Some points:
-24 & -20 & -9 & -21 & 2 & 19 & -3 & -1 & 9 & -29 & -4 & 69 & -28 & 17 & 2 & 34 & -28 & -17 & 13 & 7 & -38 & -6 & -92 & -7 \\
-31 & 10 & -8 & -22 & -7 & 17 & -22 & 36 & 29 & -15 & 2 & 61 & -15 & -19 & 32 & 44 & -58 & -37 & -5 & 2 & -27 & -1 & -28 & -25 \\
-10 & 26 & 16 & 32 & 27 & 4 & 31 & 22 & 23 & 24 & 27 & -43 & 27 & 3 & 24 & 13 & 54 & -39 & 34 & 14 & -34 & -15 & -24 & 5 \\
-5 & 21 & 8 & -16 & 7 & 44 & 0 & 23 & -24 & -35 & 16 & 85 & -28 & 17 & -38 & -25 & 7 & -21 & 26 & -18 & -23 & -8 & -73 & -23 \\
4 & 38 & 47 & -21 & 3 & 30 & 16 & -31 & 3 & 6 & -12 & -1 & -66 & -28 & -44 & -5 & 41 & 19 & -4 & 25 & -61 & -54 & 20 & 55 \\
-13 & 31 & 26 & 10 & 40 & -20 & 15 & -7 & -42 & 5 & -6 & -5 & -79 & -64 & 15 & -5 & 40 & -24 & -25 & 19 & 1 & -61 & 11 & 57 \\
87 & 10 & -14 & 16 & -10 & 16 & -49 & 66 & 1 & -12 & 33 & -4 & 26 & 32 & 44 & -7 & -56 & -1 & -127 & 16 & -1 & 12 & -13 & 125 \\
24 & 12 & -62 & 0 & -8 & -9 & 39 & 23 & 83 & -10 & 9 & 33 & -17 & -26 & -10 & -41 & 26 & 54 & 34 & -57 & 32 & 21 & 28 & 4 \\
6 & -12 & 20 & -40 & -11 & -47 & -4 & -6 & 12 & -55 & 3 & -16 & 54 & -39 & -35 & 6 & -4 & 7 & 8 & 21 & 43 & 56 & -11 & 40 \\
5 & -3 & -1 & -53 & 12 & 66 & 18 & 17 & -32 & 18 & -57 & 8 & 2 & -22 & -56 & 82 & 5 & -9 & 14 & -24 & -22 & -58 & 19 & 48 \\
37 & 17 & -2 & 31 & 43 & 9 & 17 & 17 & -10 & 42 & 25 & -40 & 26 & 47 & 10 & -4 & 30 & -72 & 45 & -19 & -30 & -4 & -20 & 14 \\
-5 & -31 & -46 & -37 & -39 & -9 & 2 & -43 & 28 & -55 & 3 & -16 & 94 & -22 & -26 & -1 & 43 & -13 & -15 & 12 & -17 & 49 & 12 & 22 \\
52 & -7 & 41 & -23 & -18 & 52 & 11 & 5 & -39 & -31 & -50 & 18 & -27 & -10 & -56 & 30 & 29 & -34 & 6 & -19 & -14 & -4 & -69 & -1 \\
6 & -1 & -1 & -45 & 5 & 23 & -20 & -2 & -12 & -40 & 71 & -60 & -23 & -24 & 32 & -4 & -39 & -55 & -40 & -16 & 5 & -18 & 6 & -75 \\
-8 & 9 & 17 & 28 & 51 & -54 & 18 & -60 & -65 & 18 & -24 & 44 & -20 & 0 & -14 & 1 & 7 & 21 & -74 & -31 & -53 & -7 & 25 & -14 \\
-18 & 54 & -11 & 36 & 28 & -58 & 48 & 7 & -18 & 35 & -36 & 42 & 2 & 14 & -3 & 44 & 27 & 20 & -112 & 7 & 3 & 2 & 9 & -64 \\
19 & -27 & 5 & -3 & -54 & -37 & 17 & 51 & -4 & -33 & 25 & 22 & 11 & 45 & 49 & -18 & 64 & 55 & 38 & -8 & 47 & -37 & 38 & -10 \\
-42 & 25 & 7 & -18 & 10 & 41 & -26 & 28 & 28 & -24 & -18 & 67 & -18 & -1 & 19 & 15 & -45 & -58 & 10 & -15 & 7 & -1 & -27 & -12 \\
-6 & -10 & 22 & 41 & -13 & 8 & 6 & -52 & -33 & 52 & -13 & 16 & 34 & -40 & -46 & -41 & -69 & -14 & 18 & 21 & 38 & -4 & 7 & -25 \\
15 & -18 & 16 & -29 & 12 & -10 & -38 & 27 & 41 & -16 & 36 & -64 & -38 & 21 & 25 & 16 & -26 & -1 & -8 & 57 & -39 & 14 & 55 & -62 \\
-31 & -15 & -32 & 65 & -36 & 5 & -20 & -24 & 30 & 49 & -47 & -37 & -18 & -12 & -16 & -27 & -29 & 37 & -2 & 31 & 16 & -14 & -36 & -8 \\
-53 & 37 & 26 & 37 & 9 & -3 & 37 & -19 & -4 & -2 & 33 & -21 & 22 & -10 & -16 & 57 & 24 & -25 & 35 & 59 & 34 & 14 & -6 & 5 \\
-22 & 31 & 13 & -10 & -31 & -11 & -35 & 6 & -39 & -33 & 49 & -60 & 3 & 23 & 35 & 37 & -67 & 12 & -2 & -40 & -23 & -33 & 20 & -38 \\
-21 & 1 & 17 & -12 & 10 & 22 & -58 & -25 & 8 & -25 & 23 & 58 & -9 & -25 & 69 & 12 & -37 & -31 & 6 & -38 & -19 & -1 & -21 & -43 \\
57 & 22 & 13 & 36 & 23 & 6 & 36 & 16 & -1 & -3 & -4 & -33 & 19 & 61 & 2 & 49 & 4 & -27 & 44 & -9 & -14 & -3 & -35 & 20 \\
44 & -21 & -68 & -53 & -46 & -41 & 39 & -1 & -10 & 27 & 1 & 18 & -6 & -8 & 17 & -20 & 4 & 43 & 49 & -30 & 36 & 24 & 8 & 1 \\
9 & -18 & -5 & 53 & -26 & 8 & -10 & 4 & 9 & 50 & -33 & -9 & 19 & -77 & -4 & -17 & -12 & 33 & 1 & 32 & 26 & -29 & -16 & -47 \\
-1 & -19 & -17 & 23 & -25 & 12 & 10 & -34 & 82 & 14 & 12 & -1 & -45 & -10 & 3 & 29 & 14 & 20 & 5 & -98 & 40 & 59 & 42 & 11 \\
-15 & -10 & -24 & 50 & -57 & -13 & -49 & -33 & 40 & 67 & -4 & -18 & -12 & 7 & -68 & -6 & 1 & -15 & -17 & -22 & 18 & 6 & 3 & -17 \\
19 & 19 & -43 & -27 & 5 & 55 & -12 & 24 & -7 & -13 & -49 & 50 & -21 & 8 & -41 & 39 & 22 & -23 & 30 & 43 & -19 & -18 & -39 & -14 \\
4 & 6 & 32 & 14 & 44 & -54 & 7 & -54 & -34 & 40 & -16 & 30 & -58 & -32 & -22 & 22 & 2 & 1 & -27 & 12 & -22 & -46 & 19 & 33 \\
-2 & -54 & -67 & -20 & -20 & -39 & 31 & 3 & 45 & 31 & -2 & -4 & -50 & -11 & -4 & -7 & -4 & -15 & 26 & -63 & 22 & 36 & 3 & 27 \\
-50 & 35 & -39 & -28 & 11 & 23 & -57 & -5 & -27 & -13 & 59 & -2 & -10 & 14 & 32 & 36 & -26 & 35 & -7 & -14 & -11 & -9 & -38 & -41 \\
23 & 36 & 2 & 36 & 5 & 43 & -23 & -19 & -57 & -34 & -39 & 27 & -52 & -18 & -26 & 14 & 64 & -52 & 30 & 37 & -4 & -23 & 45 & 28 \\
-40 & -33 & -40 & 16 & -30 & 0 & -14 & 43 & 7 & 42 & 14 & -22 & -49 & -38 & -33 & -39 & 33 & 9 & -19 & -66 & 3 & 77 & 0 & 3 \\
14 & -4 & 27 & -20 & 27 & -32 & -40 & -19 & 9 & -42 & -20 & -24 & 31 & 13 & -6 & -39 & 4 & 45 & 27 & 4 & 24 & 33 & -14 & 14 \\
19 & 18 & -7 & -39 & 32 & -28 & -45 & 10 & -6 & -14 & 12 & -54 & 14 & 32 & -13 & 18 & -59 & -2 & 11 & 8 & 21 & -7 & 58 & -31 \\
3 & 33 & 8 & 5 & 19 & 22 & 45 & -58 & 0 & 20 & 43 & -9 & 26 & -16 & -3 & -22 & 1 & -31 & 41 & 52 & -63 & 37 & 7 & 7 \\
32 & 23 & 54 & -32 & 24 & -51 & -42 & 6 & 62 & -20 & -16 & -23 & 31 & 22 & -11 & -14 & -13 & 48 & 16 & -22 & 11 & -10 & -7 & 7 \\
-15 & -34 & 27 & 78 & 18 & -4 & 31 & -20 & -3 & -1 & 3 & -1 & 46 & -58 & -10 & 28 & -6 & 1 & 10 & 25 & 0 & -28 & 0 & -27 \\
68 & -13 & -10 & 6 & 12 & 32 & -36 & 19 & -22 & -38 & 65 & -6 & 27 & 51 & 48 & -48 & -18 & 49 & -67 & 17 & 32 & -22 & -13 & 61 \\
16 & 18 & 18 & -17 & 26 & -51 & -27 & 73 & -24 & -34 & -36 & -42 & -3 & 13 & -1 & -40 & -56 & 16 & 27 & 34 & -2 & 47 & 33 & -17 \\
-48 & 20 & 13 & -5 & 9 & 16 & 96 & -63 & 14 & 39 & -52 & -3 & -5 & 62 & 34 & -25 & -8 & -15 & -127 & 7 & 22 & 13 & -10 & -82 \\
-15 & -31 & -12 & -30 & -5 & -19 & -29 & -15 & 35 & -46 & -48 & -23 & 75 & -23 & 14 & -52 & 53 & -13 & 6 & -7 & 0 & 15 & -3 & 18 \\
-37 & -43 & -37 & 76 & -30 & 17 & 14 & -1 & -8 & -15 & -22 & -25 & -41 & -10 & -12 & 2 & -23 & 34 & -1 & -59 & 5 & 52 & 24 & 3 \\
7 & -19 & -48 & -38 & -56 & -39 & 48 & -19 & -1 & -36 & -17 & 11 & -11 & 40 & 31 & -68 & 5 & 14 & 49 & -5 & 27 & -19 & 34 & 26 \\
-69 & 1 & 28 & 36 & 12 & 9 & 30 & 52 & -6 & 24 & -13 & 5 & 51 & -30 & -54 & -70 & -17 & -6 & -4 & 5 & -13 & -39 & 15 & -16 \\
36 & -74 & 19 & -9 & -19 & 7 & -30 & 19 & -1 & 1 & 36 & 28 & 24 & 85 & 33 & -20 & -2 & 35 & -29 & 60 & 14 & -11 & 49 & 35 \\
17 & -67 & 19 & -42 & -34 & -31 & -11 & 34 & -22 & 19 & 42 & 22 & 16 & 65 & 36 & -25 & 30 & -1 & 6 & 23 & 61 & -19 & 31 & 18 \\
6 & 39 & 37 & -3 & 5 & 29 & 22 & 22 & -26 & 55 & -4 & -28 & 36 & 9 & 62 & 34 & 38 & -7 & 39 & -2 & -45 & 43 & -2 & 21 \\
-47 & -12 & 25 & -11 & 43 & 24 & 16 & -40 & -22 & 46 & 1 & -21 & 31 & -29 & -2 & 26 & 29 & 52 & 30 & 35 & 3 & -1 & -26 & -8 \\
These points spread out most along one direction. Where along it does each point below lie, from 0 to 99? 50 is the average, and the first point above lies past it. One standard deviation of the points above along it is 16.
-5 & -31 & -46 & -37 & -39 & -9 & 2 & -43 & 28 & -55 & 3 & -16 & 94 & -22 & -26 & -1 & 43 & -13 & -15 & 12 & -17 & 49 & 12 & 22 \\ ~ 36
-48 & 20 & 13 & -5 & 9 & 16 & 96 & -63 & 14 & 39 & -52 & -3 & -5 & 62 & 34 & -25 & -8 & -15 & -127 & 7 & 22 & 13 & -10 & -82 \\ ~ 64
-10 & 26 & 16 & 32 & 27 & 4 & 31 & 22 & 23 & 24 & 27 & -43 & 27 & 3 & 24 & 13 & 54 & -39 & 34 & 14 & -34 & -15 & -24 & 5 \\ ~ 60
32 & 23 & 54 & -32 & 24 & -51 & -42 & 6 & 62 & -20 & -16 & -23 & 31 & 22 & -11 & -14 & -13 & 48 & 16 & -22 & 11 & -10 & -7 & 7 \\ ~ 34
-22 & 31 & 13 & -10 & -31 & -11 & -35 & 6 & -39 & -33 & 49 & -60 & 3 & 23 & 35 & 37 & -67 & 12 & -2 & -40 & -23 & -33 & 20 & -38 \\ ~ 43
-5 & 21 & 8 & -16 & 7 & 44 & 0 & 23 & -24 & -35 & 16 & 85 & -28 & 17 & -38 & -25 & 7 & -21 & 26 & -18 & -23 & -8 & -73 & -23 \\ ~ 64
24 & 12 & -62 & 0 & -8 & -9 & 39 & 23 & 83 & -10 & 9 & 33 & -17 & -26 & -10 & -41 & 26 & 54 & 34 & -57 & 32 & 21 & 28 & 4 \\ ~ 32
-13 & 31 & 26 & 10 & 40 & -20 & 15 & -7 & -42 & 5 & -6 & -5 & -79 & -64 & 15 & -5 & 40 & -24 & -25 & 19 & 1 & -61 & 11 & 57 \\ ~ 71
-40 & -33 & -40 & 16 & -30 & 0 & -14 & 43 & 7 & 42 & 14 & -22 & -49 & -38 & -33 & -39 & 33 & 9 & -19 & -66 & 3 & 77 & 0 & 3 \\ ~ 43
-47 & -12 & 25 & -11 & 43 & 24 & 16 & -40 & -22 & 46 & 1 & -21 & 31 & -29 & -2 & 26 & 29 & 52 & 30 & 35 & 3 & -1 & -26 & -8 \\ ~ 65
19 & 19 & -43 & -27 & 5 & 55 & -12 & 24 & -7 & -13 & -49 & 50 & -21 & 8 & -41 & 39 & 22 & -23 & 30 & 43 & -19 & -18 & -39 & -14 \\ ~ 67
36 & -74 & 19 & -9 & -19 & 7 & -30 & 19 & -1 & 1 & 36 & 28 & 24 & 85 & 33 & -20 & -2 & 35 & -29 & 60 & 14 & -11 & 49 & 35 \\ ~ 22
